In the rows, 128 means zero.
Rotation paths and how fast each direction turns (degrees each step):
Each turn is a multiple of 5 degrees from 10 to 175, or 0.
Each row of a path follows its step; steps can be skipped.
Path 1:
step 1: [131 125 119 126 137 119 132 137 130 130 126 133 115 134 122 132 115 126
 137 140 127 131 134 133 120 133 122 129 135 124 136 129 122 129 137 133
 127 127 127 124 139 135 132 122 121 135 132 127 128 122 132 128 124 113
 124 127 114 127 132 125 125 129]
step 2: [122 121 125 132 123 125 121 128 128 140 126 131 125 129 133 133 123 129
 131 126 133 137 117 139 121 127 136 131 138 116 128 120 123 144 125 122
 139 130 131 135 128 124 127 116 130 122 130 128 126 131 126 129 126 124
 122 139 136 129 140 123 122 126]
step 3: [136 125 133 131 131 121 138 140 126 138 132 128 136 128 130 136 130 122
 140 120 129 123 133 127 123 129 121 121 131 129 126 127 130 134 132 123
 128 122 138 138 125 127 120 140 127 127 141 126 129 119 125 126 119 128
 123 131 133 140 130 121 122 132]
step 5: [137 127 136 129 128 131 139 135 120 121 124 129 121 130 132 122 132 128
 131 120 136 134 125 125 123 135 127 127 139 126 132 136 121 134 131 135
 129 138 126 125 114 136 135 115 135 128 130 136 137 127 122 126 118 123
 120 127 125 130 126 123 132 119]
step 14: [129 132 126 135 124 119 125 130 125 131 119 133 127 119 134 139 122 122
 131 124 126 129 115 119 120 134 138 124 123 134 139 124 118 132 127 131
 133 122 130 132 124 131 128 133 131 131 125 121 121 124 117 137 118 122
 128 141 132 130 131 122 129 120]
step 17: [123 130 131 122 121 123 129 127 124 134 118 127 124 126 119 125 126 122
 129 135 135 127 125 119 127 127 117 131 133 119 139 127 128 128 129 132
 125 120 124 133 119 123 124 120 127 132 127 132 133 121 132 122 117 115
 120 127 114 125 116 118 133 122]
step 18: [131 124 115 129 133 123 136 128 130 132 131 136 129 130 136 131 127 128
 135 131 130 135 114 139 128 120 134 124 138 124 132 121 130 117 124 133
 116 132 127 133 127 126 122 116 132 134 126 132 125 122 132 132 124 117
 138 130 127 124 136 119 121 126]
step 20: [122 131 120 118 125 124 121 135 122 141 120 131 129 129 127 126 135 120
 141 120 131 129 127 134 120 128 140 121 132 129 130 137 135 135 143 116
 134 121 125 130 134 127 129 125 129 124 137 123 118 123 129 125 126 126
 128 128 125 132 131 121 129 123]
step 21: [140 135 142 124 118 127 132 134 129 135 136 137 127 125 135 123 116 119
 133 126 131 137 120 128 134 132 127 121 128 121 132 128 123 128 130 121
 132 141 121 134 121 121 130 130 125 130 131 127 129 116 124 129 120 126
 124 124 138 137 124 123 127 125]
step 27: [132 134 128 124 118 124 129 124 126 128 114 122 124 133 120 125 135 132
 125 125 130 130 124 129 130 127 134 125 143 122 133 134 115 128 129 122
 125 132 108 129 129 119 127 114 131 124 127 124 130 123 128 134 125 118
 122 129 123 129 116 126 132 125]
[129 126 127 126 127 129 128 129 128 125 128 129 129 125 127 130 129 130
 130 129 128 126 128 126 127 129 130 129 129 124 127 127 126 126 127 124
 127 126 127 129 129 130 125 128 130 125 132 127 127 130 128 127 130 130
 126 127 130 130 130 129 128 127]
85
[126 128 132 126 127 128 131 127 125 129 126 127 126 130 129 126 133 128
 128 127 128 126 130 129 127 124 129 128 129 127 128 127 129 128 129 127
 128 128 131 126 127 129 126 126 131 124 129 129 127 129 128 128 129 125
 130 130 128 129 127 127 128 126]
145
[127 131 128 128 128 131 132 126 130 126 129 128 130 127 128 129 126 128
 131 126 128 127 127 129 128 127 127 127 129 127 126 130 126 129 128 127
 127 128 129 128 126 125 129 125 130 127 126 128 131 126 128 129 129 128
 128 130 131 128 128 127 124 132]
115
[132 126 127 124 127 128 130 129 127 126 127 129 127 129 128 127 130 126
 132 129 127 127 132 128 126 130 123 129 129 132 128 129 128 129 127 131
 128 128 129 128 127 131 127 128 129 130 128 126 130 127 129 127 127 128
 127 126 129 127 130 128 128 128]
175
[126 126 131 124 130 128 128 129 130 127 128 130 130 129 130 131 128 129
 128 128 131 130 128 129 127 128 127 127 127 126 130 128 128 128 129 126
 128 127 128 127 126 127 129 130 128 130 128 127 125 126 129 123 128 125
 128 129 128 125 131 126 129 129]
20
Path 2:
step 2: [111 121 139 133 107 128 136 121 113 131 128 136 129 141 135 133 128 126
 137 122 120 124 126 123 119 129 137 126 126 135 135 126 138 135 129 124
 117 127 128 125 125 134 136 126 126 128 124 121 122 125 129 125 124 125
 138 138 128 125 139 124 124 132]
step 3: [127 139 143 134 129 123 129 129 117 129 135 128 129 141 122 135 132 125
 134 125 121 123 130 134 134 123 131 131 132 118 134 132 131 135 134 140
 120 123 124 130 112 121 131 123 124 121 132 126 117 125 124 138 135 136
 121 134 117 123 132 112 129 121]
step 5: [124 130 141 133 118 131 123 132 120 131 130 134 116 143 129 133 116 134
 137 134 124 127 135 119 133 133 139 136 132 127 128 132 136 124 127 129
 117 134 125 113 111 137 121 132 120 130 125 129 123 125 126 130 130 126
 134 131 120 128 128 126 134 140]
step 7: [130 138 146 128 121 115 115 129 125 126 141 140 131 136 123 141 123 129
 123 127 129 124 129 136 138 126 131 124 136 128 128 130 138 128 134 125
 135 117 127 118 124 130 132 135 121 134 127 133 129 128 135 128 130 118
 145 130 125 131 133 130 127 120]
step 15: [119 134 135 130 110 119 129 129 114 118 122 123 125 135 125 136 118 135
 123 131 123 121 130 127 122 124 126 123 124 128 132 135 131 126 142 144
 124 138 124 129 128 138 132 140 128 134 124 126 121 124 136 130 128 126
 136 119 121 129 137 133 133 124]
step 19: [116 134 136 136 114 138 132 125 116 131 137 129 135 139 122 130 122 127
 134 132 121 122 131 132 129 128 124 124 133 113 129 120 126 133 133 122
 127 128 137 127 113 132 134 133 133 123 130 132 120 117 132 134 123 142
 131 132 128 117 133 131 120 134]
step 21: [122 125 141 135 124 125 121 126 124 122 126 132 139 143 115 136 124 133
 135 121 116 130 130 127 128 119 129 132 136 133 131 132 126 133 121 130
 124 125 116 122 113 129 130 126 119 128 124 129 111 121 130 137 138 125
 131 122 131 126 141 119 132 131]
step 24: [129 129 147 130 124 125 134 123 125 125 134 134 126 121 121 140 113 135
 131 117 123 116 127 135 130 131 137 130 127 124 135 133 127 131 121 136
 131 130 115 118 113 130 128 130 124 122 133 130 123 124 128 128 128 131
 147 125 127 131 130 126 138 120]
step 25: [122 136 137 128 121 136 124 126 115 139 132 132 129 140 123 137 119 130
 126 121 126 119 132 133 128 127 137 120 132 140 142 123 141 134 142 125
 121 125 129 128 125 131 128 126 120 139 120 135 133 122 129 134 130 120
 142 133 121 132 124 128 121 125]
step 26: [126 132 147 136 118 123 124 129 124 136 136 125 121 137 125 131 120 137
 126 131 126 122 132 125 128 128 115 122 124 115 125 129 135 129 146 142
 127 122 132 118 124 124 130 134 130 121 135 126 122 119 128 135 134 128
 136 137 122 118 130 126 135 126]
[128 128 128 129 128 131 126 128 125 128 126 131 126 129 131 124 131 129
 125 127 130 128 128 126 127 130 129 127 129 128 128 127 130 127 130 129
 125 130 128 129 128 126 129 126 129 125 128 128 130 129 125 129 130 129
 127 132 125 127 127 129 130 129]
125
[127 131 130 128 127 128 126 127 126 127 132 127 128 128 128 127 128 127
 125 125 129 129 129 125 125 128 126 131 127 127 129 126 127 128 127 126
 130 131 129 128 130 131 130 127 131 129 131 126 125 128 130 127 130 126
 129 126 128 127 129 128 129 129]
170
[128 129 126 130 129 128 126 126 130 129 127 127 130 127 127 129 125 133
 127 127 127 126 128 128 126 128 127 127 128 126 127 128 125 128 129 131
 128 132 127 126 128 127 130 130 131 123 127 129 125 127 129 128 127 131
 127 128 129 128 127 126 127 128]
160
[127 125 129 129 127 125 128 129 127 129 126 133 129 127 127 130 126 130
 128 126 130 130 129 129 130 126 128 129 124 130 128 127 125 125 125 126
 126 131 128 129 128 128 128 127 128 128 125 130 128 128 128 129 130 127
 129 127 127 128 127 129 130 128]
110
[128 128 126 126 126 129 128 130 129 126 130 128 128 127 125 128 127 126
 128 130 130 124 129 128 129 127 128 127 129 128 129 129 130 127 124 128
 126 130 128 126 127 127 126 126 130 125 128 129 130 127 130 124 131 127
 127 127 128 130 125 128 129 130]
60
